rotation steps, each row followed by its count of steps:
The counts run from 0 to 1039.
[121 126 183 130 117 162 146 117 117 118 169 157 163 196 163 125  85 117
 125 125  96 126 148 100 119 129 109 110 171 105 159 150 124  93 100 113
 146 134 120 132 126  76  98  85 137 162 137]
209
[180 120 120 163 107 177 165 156  78 148 159 156 148 153 159  64 123 133
 140  94 154 135 126 126  99 135 138 111 103 130 106 104 126 151  88 122
 124 158  89 131 131 112 127 162 126 121 167]
652
[137 170 132 172 142 151 106 134 117 135 119  96 139 132 137 108  94 155
 156 154 131 182 134  82  89 150 122  80  92 124 119 134 116 116  71 108
 140 130  89 105 106 112  89 159  80 124 124]
176
[140  88 107  98 127 145 141 143 128 182  85 144 125 152 140 155 106 103
  80 144 124 161  79  92 160 143 137 136 126 119  92  79 120  96 131 114
 132 116  71 169 127 129 108 144 136 114  92]
416
[118 117 122 155 139 109 141 154  93 143 114 118 170 123 126 123 139 107
 185 145 145 129 132 116 112 157 118 122 119 164  74 165 154 128  71 112
 125 145  95 134  83  94 124 173  84 146 108]
37
[167  59 144 140 110 163 171 162  88 146 158 154 147 161 156  90 131 131
 117 114 139 110 115 116 111 137 124 130 151 130 123  91  87 110  82 121
 149 157  69 133 138 118 123 147 148 131 130]
662
[129 124 114 130 149 107 140 166 140 178  85 119 128  94  81 118 143 120
 118 149 149 174 126 132 143 112 109 116  92 105  89  87 152 129 114 139
  83 140  92 113 139 166  89 170 122  78 110]
287
[131 136 112 117 157 158 143  98 111 149  70 124 149 138 123 105  92  97
  78 121 168 155 111 133 143 143 143 112  85 103  92 106 181 118 130  73
  94 132  90 116 121 133  88 117 114 123 107]
434
[119 128 110 115 129 129 134 147 100 159 106 147 176 159 129 142  99  81
 149 139 104 156 132 103 165 160 142 112 125 159  73 167 177 130 122 122
 108 130 121 166  94  67 113 146  87 151 125]
869
[ 93 130 166 174 131 133 160 118 152 136 130 128 130 130 165 150 157 159
 146 129 169 107 116 109  59  92  99 144 128 100 155 126 104 101  85 101
 160 106  84 116 114 135 118 133 150 115  91]
821
[ 98 134 159 176 139 104 161 143 150 147 103 109 136 111 142 150 169 142
 168 131 159 115 133 131  73 104  94 155 118  79 110 122 114 102  61 116
 151 119  86 112 102 147 117 138 119 130 101]
15
[175 156 131 187 110 149 146 165 124 141 150 138 130 146 154  95 116 162
 156  90 111 170 159 123  92 120 145 115  98  86 111  98 123 132  93 151
 131 148 102 129 136 116 109 156 105 117 180]
641
[122 108 121  91 135 136 159 146 148 202  97 160 124 156 129 151 110 115
  95 153 122 160  84  85 149 102 122 138 120 106 108  87 123 109 127 130
 119 111  80 178 130 138  94 150 145 101  96]
413
[103 119 142 116 109 146 151 130 150 137 146 178 141 149 121 120 124 124
  87 106 122 128 153 151 155  81 112 110 146 117 171 125 179 122 177 145
  72 137 139 114 168 122  99 115 182  82 133]
97
[ 99 123 153 103 126 174 149 111 132 137 161 194 153 197 139 142  79 110
  98 134  84 123 121 119 143  96 125  98 149 131 163 163 153 101 139 137
 119 126 115 145 146  96  92  95 144 130 121]
1028
[120 137 145 148 118 159 161  93 105 109 147 173 172 186 170 103  96 133
 131  89 135 113 159 127 116 124 144 112 134 136 151 167 185 128 132  91
 110 135 123 130 109  64 113 119 131 138 146]
216
[100 132 152 185 144 104 162 135 149 144 103 109 138 109 144 144 167 146
 166 125 167 117 137 133  66  99 107 156 105  84 111 124 126 102  68 114
 147 121  82 111 100 147 116 149 116 121 105]
14
[130 107 144 106 123 134 130 161  87 148 147 142 175 156 121 113 103  78
 145 154 100 151 142  93 167 165 104  96 167 158 104 157 147 124 106 123
 104 150 131 143 121  60 108 130 119 156 132]
61
[133 109 147 106 119 147 160 150 136 145 144 178 144 162 100 112 102 100
  84 108  93 140 151 164 168  92 125 112 141  92 134 111 168 110 141 158
  84 161 124 121 167 136  83 106 154 106 147]
904
[122 133 182 134 124 157 149 116 127 119 169 157 160 196 155 123  84 132
 127 128  93 130 157  99 113 119 110 112 166  95 167 151 126  91 101 115
 142 134 120 130 123  75  94  92 133 159 134]
208
[115 136 143 151 109 148 151 139 142 128 128 142 124 104 136 106 158 121
 103  82 173 120 157 177 111  89 109 124 118  78 139  97 158 130 142 131
  84 139 127  84 172 154 121 104 178  83 148]
929
[116 124 124 128 112 151 141 120 128 122 136 167 147 150 135 104 116 128
  93  85 138 135 166 149 159 108 132 103 137 135 158 132 200 130 187 121
  65 138 136 112 154  99 112 125 169  78 140]
94
[132 177 151 158 151 149 124 135 127 148 133 101 137 141 129 107  96 148
 154 164 123 184 131  76  83 135 100  83 102 107 127 135 109 116  66 115
 136 128  98 110 116 115  77 144  82 135 128]
178
[106 154 151 165 131 146 170 124 144 151 119 134 129 110 154 126 160 121
 129 107 190 104 113 149  65  81 105 147  97  69 119 112 127 127  82 114
 128 120  97 104 134 161 120 105 145 119 124]
1
[141 157  97 182 116 161 134 164 108 133 132 152 140 131 138 135 114 117
 158  88 109 149 133 171 111 126 164 103  72 130  80 154 154 141  95 179
 129 145  99 131 134 137 126 143  76 121 165]
625
[ 79 155 133 147 123 134 107 152 161 124 109 129 129 123 133 210 115 102
 131 117  74 154 134 162 126 118 136 118 112  85 105 157 132  85 106 180
 155 117 114 120 144 146 112  80  92 137 120]
605
[124 114 156 128 109 177 141 116  93 107 162 160 169 194 178 119  92 105
 121 109 114 117 143 115 126 151 128 108 160 134 142 157 141 104 111 100
 141 138 117 133 120  62 120  91 135 171 136]
212
[138  94 123 144  91 165 123 151 112 103 120 131 136 115 160 123 137 102
  79  64 153 124 150 177 151 145 134 120 136  99 119  84 143 110 155 116
 107 144 114  87 175 134 141  87 170 109 148]
923
[103 154 150 131 127 138 108 163 126 162 145 105 138 122 133 141 123 113
 163 188 127 170 115  60 101 144  69  86 138 139 128 154  95 125  71 127
 134 116 120 128 126  97 107 137 116 131 114]
987
[ 96 120 167 168 132 105 153 152 144 151 111 108 138 107 144 163 166 120
 167 138 151 120 124 122  79 123  88 158 132  79 100 118  97  95  55 120
 163 121  88 120 110 139 126 118 124 145 100]
17
[ 82 129 120 127 103 151 126 161 156 156 120 147 114  90 145 178 169  90
 107 111 160 121  96 160 119  93 101 129 120 107 124 113 126 125 133 160
 114 107 120 122 178 170 144  96 173  88 117]
127
[127 123 162 121 114 129 136 134 145 124 147 153 151 170 127 110  98 144
 102 116  90 160 187 108 164 114 109 105 166 112 170 117 174 103 168 126
  81 142 141 119 145  77  88 127 162 100 141]
83
[ 90 149 127 151 116 143 101 154 152 120 109 128 129 122 140 212 114  93
 130 113  75 152 133 161 132 131 133 119 114  93  99 153 129  86 108 176
 160 115 117 119 144 140 122  75  95 142 120]
606
